Each path below is one point turned by a fixed rotation once a step. After each direction that follows a path, write how fast that rotation turns it, in degrees per step (0 if it stays still).
Each turn is a multiple of 5 degrees from 10 to 175, or 0.
Each row of a path follows its step; steps can be skipped.
Path 1:
step 1: [ 32  -3  18  -9 -12  23   1   6 -18  -3 -11   4 -12 -10  -8  36 -42   2
 -21  -9  11 -22  25  14 -17   9  -9  15 -22 -11 -14 -11  -1  14  21   4
  -8  18 -18  19   6 -11 -39  11  -7  38 -37   4  -6  19  14  10   0   7
   5  28  27  -4 -30  -2   1  28   0 -10  15   1 -12 -22  -1   7  -4 -20
  23  -4 -14 -23 -13  25]
step 6: [ 16  -7 -11  19  12   3  10 -23 -40  10  -7   3   2   7  -5  26   2 -10
   9  12 -16 -18  -2   5  28   9 -20  29  16   0  -8  -1   6  39  16   1
 -21  -8 -13 -15 -33  -2 -31 -24  -2  40 -26   0  20 -10 -11  23 -13 -11
 -27 -11  -7  -1 -28  -4  -6  24 -19 -11   1  -5 -16 -18 -12 -30  11  41
  -8  -3  11  14 -21   4]
step 7: [ 11  17  19 -19  -2  32  22  -1 -11 -26  18  -1 -21   3 -20  14   3  -3
  -3 -18  -3 -31 -10  -9  -2   2   5 -10  39   1   1 -23  33  20 -17 -11
 -14  11  14  35  15 -28   3  17 -35 -22  -8  -8  19 -11  28  37   9 -18
  11  24  -1 -16 -14  -7  -3  -5 -13  -1  27  17  30 -17  -1  12   1 -19
 -15 -20   8 -12   4 -20]
step 8: [ 11   3  32  14 -55  -2 -14  10 -19  16  -9   2 -11   4  10 -20  -1  -5
 -14  -1 -10  19 -22   4  28  29  -7   5  44   6  17  -6 -10 -17  -3  -5
 -18   0   9 -10  16 -13  35 -13  15   7 -38 -16   1  24  33 -26  17   4
 -20  -6  -1  18   6  -1  17  17  14   5 -11  11  15  17  24  17 -33   5
  -7  17   0  -3 -12   7]
step 9: [ 24  -9  19 -16   1  10   0  12 -26   2  28  -3  -6   0  -8 -29 -21   8
  -3   0 -23 -25  33 -21   9  18 -14  -8 -16   7  -7  -2  18  -1  -5 -21
  -9  21 -25 -28   3   5 -22   8 -11   7 -36   5 -14  -4 -24 -21  15 -22
 -21 -19  15  12 -19 -38 -19   2  -6  -7 -18  -7 -24  12 -15 -29  18  -9
  13 -17  23  -3  19  40]
step 11: [  7   3   6  32 -22  -4  25 -22  -6   0 -21  -6  11   1  11  19  -8 -15
  -6 -15  14  18 -20 -11  27  31 -10  11  40 -15  15  -2  -7  17  14   3
 -44  40 -15  20   5  12 -15 -22  12   9 -11  10  -8   6   0  19   5  -7
   3  15   8 -19  24  -3  17   7  19  -8 -11  27  10   9  -2 -12   6  -3
  -5 -50  24  30  15 -20]
step 16: [ -7  26 -12  28 -29  31 -20   1   2 -27 -28 -16  -5  -4  24   6  17  -9
   4 -11   7 -12   9 -18   0  14 -16  21  10  -7 -11  -9  36   9   8  -5
  -3 -17 -15  25  15  -6   4   4  53   8 -39  -5   3  -1   9  -8  40  15
  18   2 -19   2  -3  -6  34  29   3 -17   5   2   2   2  11  -5 -15   8
  25   5   5  18  33  -4]
step 17: [ 17   9  17   3  34  37  29   1  10  35  19  27 -15  23   6 -22  -5   4
 -19   3  11  31  14   2  -4  15   8 -12  26 -31  -5   0   7  -8   8 -23
   0  30 -21 -35 -13 -11 -11  15  -2   4 -27  10  -2   3   6 -26  23   3
 -14   6  24  -6   2  18  -2 -16   0 -10   2   3   5  19 -20  14   8  -3
  12 -10  20  10  45 -24]
Speeds:
[ 0  1  2 -6  3  2 -6  5 -6 -3  2 -7 -3 -7  1  5  6 -3 -3  3  1 -3  4 -2
  3  8 -4 -2 -3  0  1 -2 -6 -5  3  2  4  2  3  5  0  0  0  2  3  7  1  5
 -1  3  6 -3  0  7 -4  0  8  2 -1 -8  8  1  3  2 -1 -8 -3  6 -5  3 -5  0
 -4  2 -4  2  7 -1] => 95
[ 2 -6 -1  2  1 -1  3  0 -1  0 -1 -2 -5 -7 -3  9  3  5 -8 -2  6  1 -1  2
  3  7  0 -6  3  8 -1 -2  3 -2  6  0  5 -5  1  2  2  2 -1  2 -5 -1 -2 -3
 -3  9 -2 -2  6 -1  7  0 -3 -2  5  3 -6 -4  4  2  0  7 -1  0  2  0 -1 -3
 -5 -1 -2 10 -6  6] => 100
[-2 -9 -1 -3  3  4  1  5  5  4 -3 -4  6 -3  2  4 -3  7 -4 -1  0 -4  5 -7
 -8 -1 -3 -1 -6  1  5 -5  0 -1  2 -2 -3  2  3  6  9 -2  3  2  4  0 -6 -8
 -1  2  3  6 -8 -3 -3  4 -4 -5 -2  3  3  0 -4  1 -8  2  2 -1  0 -5 -2 -2
  2 -3  1 -3  5  1] => 175
[  3   3   0  -2  -6   2   2   0   1   1   3  -3  -5  -7   2  -4  -1 -11
   1  -5  -1   4  -7  -6 -10   4   1  -3   0   6  -1  -4   0  -1  -2   3
   1   2   6  -3  -3  -3  -5   0  -3   7   1   5  -1   4  -5   2  -4  -5
   2   1  -9   0   2   0  -2  -1   1   5  -3   1  -4   1  -4   2   9  -4
   4  -7   4  -2   5  -4] => 170
[-11   4   2   1   0  -2   0   4  -3  -3  -7  -3  -3  -6   2  -3   1   2
  -5   3   1   7  -1   2   8   0   4  10   2  -6  -2  -3   4   0   3  -2
   1  -1   3  -3   6   1   5  -2   0   1  -2   6  -9   3  -3  -3  -3  -3
  -3   5  -3  -5  -2   3   0  -3  -5  -5   5   1   0   5  -4  -2   6  -2
  -6  -1  -1  -8   1   0] => 125
[  3  -4   1   4   3   0  -3   6  -5  -6  -3   2  -3   3   2   0   5  -3
   3   6  -8  -3  -1  -2  -3  -1   2   2  -9   4  -1  -7   3   4  -7  -2
   1  -1   0   1  -7  -1  -2  -3   1   5   1  -5  -4  -2   3   3   3  -4
   5   5   0  -2  -1   4  -4  -1   6  -4   9  -4   4   1   2  -9  -2 -10
   1   2  -5   2   5   3] => 120
[  9  -1   1  -5   2   3   1   4   5  -1  -2   3   0   0   6   0  -5   6
   3   0   5   7  -2   0   4   1   5  -2  -6  -4  -5   2   4  -4  -2  -3
   6   2  -1  -3  -3   0  -1   0   4   8 -13   0   2  -3  -6  -4   0   4
  -1  -5  -1  -4   3  -3  -3   6  -6   7   1   1   2   2   4   4  -2  -4
   2   4  -5  -4   4   8] => 90
